Y: rows in 3 groups, each row roughly a mix of its group's directions (one row in no group)
Y (113 x 11)
16; 9; -18; 16; -10; -9; -20; 37; -12; 24; 3
17; 27; -23; 30; -7; 17; 11; 10; 15; -9; -16
50; -8; 12; -17; -3; 18; 6; -2; -4; 8; -11
8; -6; -23; -42; -5; 11; -12; -24; 11; 8; -9
16; 12; 22; 28; -9; -28; 5; 25; 14; -13; -6
5; 39; -21; -15; -8; -2; 5; 3; -8; -22; 26
5; -6; -21; 21; -20; 0; -9; 18; -33; -8; 26
22; 12; 19; -17; 12; 12; 9; 5; 13; -41; 4
14; 11; 5; -27; 23; -6; -24; -16; 29; -9; 14
-13; -9; -11; -14; -13; -18; -15; 14; 1; -18; -42
-8; -5; -15; -1; 13; 32; 31; 16; 22; 15; -13
-3; -2; 27; 4; -40; 0; 3; -21; 25; -4; 11
33; -9; 21; -10; -9; -18; -14; 32; 7; 6; 11
-6; -31; -21; 5; -27; 17; -14; 21; -18; -2; 12
15; 6; -17; 6; 48; -12; -6; -9; -6; 12; 15
-9; 15; 16; 1; -25; -11; -22; -14; 35; -16; 10
24; 37; -3; 10; -9; -18; 1; -3; -4; -32; -11
-2; 10; 13; 2; -17; 13; 13; -28; 19; -36; 17
18; 0; -31; 9; 38; -13; 3; -8; -16; 14; 9
-20; -9; -11; -7; 2; -13; -17; -41; -26; -1; -7
45; -12; -21; -7; 1; -5; -6; -12; -20; 8; -17
19; 27; -1; -33; -6; -22; -13; -1; 5; -25; -7
19; 6; -9; 5; 30; -1; 7; 36; -27; 7; 7
-10; 8; 0; -5; 3; -27; -4; -37; 34; -6; 0
-14; 8; -38; 9; 11; 2; -8; -37; -1; -5; 15
29; -23; -23; 0; 17; -4; -2; 6; -34; 14; 5
-25; -8; -7; -1; 3; 17; 38; 20; -13; 18; -12
5; 22; -12; 2; -12; -39; 3; 4; 23; -15; -22
-18; 19; -23; 14; 22; 0; 15; -1; -32; -15; -16
12; -11; 3; -4; 29; 10; 10; 37; -24; -11; 10
1; -20; 21; -12; 1; -32; -23; -8; 9; 2; -29
-2; 34; 19; 9; 10; -31; 12; -22; -3; -17; -6
15; 6; 19; -32; 2; -33; -23; 11; -12; -9; -5
32; -1; -4; -13; 9; -7; -24; 13; -9; -29; 23
12; 5; -3; -46; -9; 6; 8; 1; 15; -2; 29
8; -16; 13; 4; 3; 21; 14; 37; 17; 23; 15
-8; -14; -4; -32; -14; 5; 38; 2; 18; 16; -8
8; 28; -14; 19; 4; -8; -17; 16; -38; -6; -7
-12; -1; 40; 32; 10; -11; 3; 1; -7; 1; 23
5; -8; 20; -16; 7; 30; 32; 4; 9; -3; 28
-13; 25; -7; -2; -17; 6; -2; -27; 1; -22; -34
11; 2; 27; -5; 10; 43; 16; 2; -1; 22; 5
-2; -4; 27; -27; -12; 3; 21; -3; 12; -36; 5
3; -24; -19; -15; -1; 8; -24; 5; -8; -37; 16
-6; -25; 21; -19; -8; -12; 19; 4; 11; -7; 37
-25; 16; 29; 1; 5; 21; 25; 4; 9; 2; -26
4; 4; 12; -23; 5; -24; -23; 33; 19; -2; -17
22; -12; 21; -7; 2; -24; -21; -5; -35; 7; -11
-18; -23; -3; 22; -6; -1; 9; 24; -25; 24; 18
-17; -6; 45; -19; -11; 17; 1; 11; 13; -10; 2
15; 0; -45; -23; 3; 2; 19; -6; -2; -4; -17
-10; 7; 0; -45; 10; -7; -13; -24; -4; -21; -8
7; 4; 4; -12; 12; -14; -28; -9; -11; -11; -43
-24; 7; 37; 16; -8; -7; 27; -5; 12; -13; 10
1; -37; 20; -8; -4; 2; -3; 39; -10; 7; 4
-29; 9; -33; 19; -14; 4; 10; -14; 24; -1; 12
-17; -24; 27; 18; 19; -3; -4; -16; -8; -3; -30
-3; -9; 5; 14; 4; 18; 32; 17; 15; 36; 12
-22; -3; -13; 10; 5; 27; 13; 29; 24; 15; 16
-3; -18; 5; 7; -8; 20; 27; 9; 35; 15; 21
-25; -18; 26; 11; -13; -7; 25; 13; -4; 1; 28
4; -5; -4; -20; 2; 32; 16; 22; 8; 17; 32
24; 18; 20; -10; 8; 4; 6; 43; 5; -11; 3
-3; -10; 1; 33; 10; -14; -17; 10; -25; 1; 32
41; 30; -9; 6; -9; -3; -3; 0; -18; -15; -13
16; 4; 9; -13; 15; -16; 34; -28; 23; 9; -4
-23; 16; 15; 28; -2; -22; 14; -13; 21; -4; 22
3; 0; -16; 15; 20; 4; 18; 2; -6; -21; 43
-8; -18; -18; 17; 10; -8; 6; -7; 6; 12; 46
-11; 7; -3; 14; 33; 4; 40; 1; -15; 13; -9
20; -9; 21; -13; 3; 25; -7; 26; -26; -21; 5
-3; 11; -44; 19; -18; 2; -5; -23; 10; 6; -11
-12; 8; -28; -9; -2; 8; 10; 0; 20; 37; -23
16; -7; -7; -6; 13; -11; 10; 32; 33; 26; -3
2; 17; -20; -39; 3; 21; 0; 16; -1; 1; 25
-35; 25; -7; -3; 21; 3; 21; 1; 6; 21; 17
20; -23; -5; 6; 20; 3; -17; 15; -36; 18; 8
40; -16; -19; -7; 5; -6; -9; -9; -13; 26; -12
-27; -9; -10; 7; -11; -4; 20; 9; 20; 24; -32
0; 1; 6; -22; 19; -18; 1; -14; 33; -1; 33
-5; -2; -30; -12; 0; 4; 3; 2; 16; 45; -13
-10; 15; -42; 1; 4; 36; 0; 8; 7; 9; 0
-30; -26; -12; 17; -5; -18; -8; -13; -19; -2; 24
2; 26; -7; 2; 0; 7; 11; 16; -25; -25; -34
-7; 6; -1; 22; 3; -31; 13; -9; -7; -27; 32
15; -15; -11; 6; 35; -13; 21; 0; -26; 6; 21
10; -16; 13; 19; 9; 2; -14; 31; -26; 27; -5
12; -20; -16; -20; -6; 24; -28; 2; 14; 27; -1
-11; -3; 2; 13; 17; 5; 33; 4; -8; 40; -14
19; 8; -7; -18; 19; 33; -7; 14; -21; -22; -9
-15; -20; 30; 20; 3; 4; 16; 20; -26; 8; 15
-24; 4; 22; 7; 3; -37; 7; -4; -16; 0; -27
13; -17; -14; -26; 6; -18; -16; -4; 18; 4; 37
23; 4; -27; -13; 18; -8; -37; -7; 3; -9; 14
-3; -24; 19; -17; -20; -2; 9; 3; 20; 37; 6
-1; -8; -9; 39; -13; -7; 4; -36; -19; 5; -5
2; -20; -28; -2; 17; 5; -18; -14; 6; 11; 37
19; 9; 45; -5; -8; -12; -8; 15; -18; 12; -10
-12; -16; -7; 6; -1; 31; -2; -2; -36; -21; 20
1; 8; 22; -2; 27; -10; -12; -7; 5; -32; 31
-31; -30; 13; -10; 22; 15; -3; -19; 5; 6; -18
31; -5; 24; -27; 5; -8; -18; 11; 18; -19; 8
-10; 12; -6; 1; 9; 46; 9; -30; -7; 9; -3
-2; 23; -20; 14; 10; 15; -37; 8; -13; -15; -17
12; 9; 16; 6; -16; 27; 13; -12; 3; -30; 29
-16; -24; 5; -2; 4; -23; -27; -22; -12; 11; -25
2; 15; -15; 45; -3; -7; -9; 10; -28; 5; -8
-48; 2; -18; 6; 15; 1; -16; 11; 11; 1; -12
-1; 4; -20; 22; -20; 11; -26; 10; -15; 21; -27
-13; -12; -1; -1; 26; 17; -1; -27; -15; -17; 32
-10; -27; -26; -13; -27; 20; -20; -3; 19; -3; -7
-5; -32; 5; 15; -2; 2; -6; 25; 13; 38; 1
23; 6; 12; -4; 11; 4; -36; -12; 13; 29; -17
which group is each row in? (one row of each group first)
-11; -15; -20; 13; 4; 21; -9; 27; 9; 36; -3 | J
7; -20; 0; -11; -7; -18; -18; -11; 39; 14; 21 | B
-19; -11; 23; 25; -25; -13; 8; 7; -7; -16; 27 | C

-14; 26; -7; 17; 14; 9; -26; 7; -10; -35; 0 | C
7; -14; 31; 15; 31; -2; 8; 6; -28; 1; 19 | C
-9; 2; -5; -24; 1; 17; 13; 18; -1; 8; 45 | J
3; -22; 33; -25; -13; 1; 5; 7; 1; -26; 22 | C
35; 17; 2; 33; -3; 7; 7; 22; -18; -1; -7 | J
-22; 11; -17; 2; -17; -30; -2; -33; 3; -16; 11 | J
-7; 11; -11; 30; 11; -1; -17; -5; -38; -3; -23 | J
-25; 13; -7; 20; -16; -40; -6; 6; 10; -9; 15 | J
-21; 1; 23; -8; -12; -7; 36; -9; 29; 5; 7 | C
3; -32; 14; -16; 4; 10; -31; -7; -16; -2; 26 | B
11; 20; -9; -10; 5; -18; 8; 22; 13; -25; -34 | B
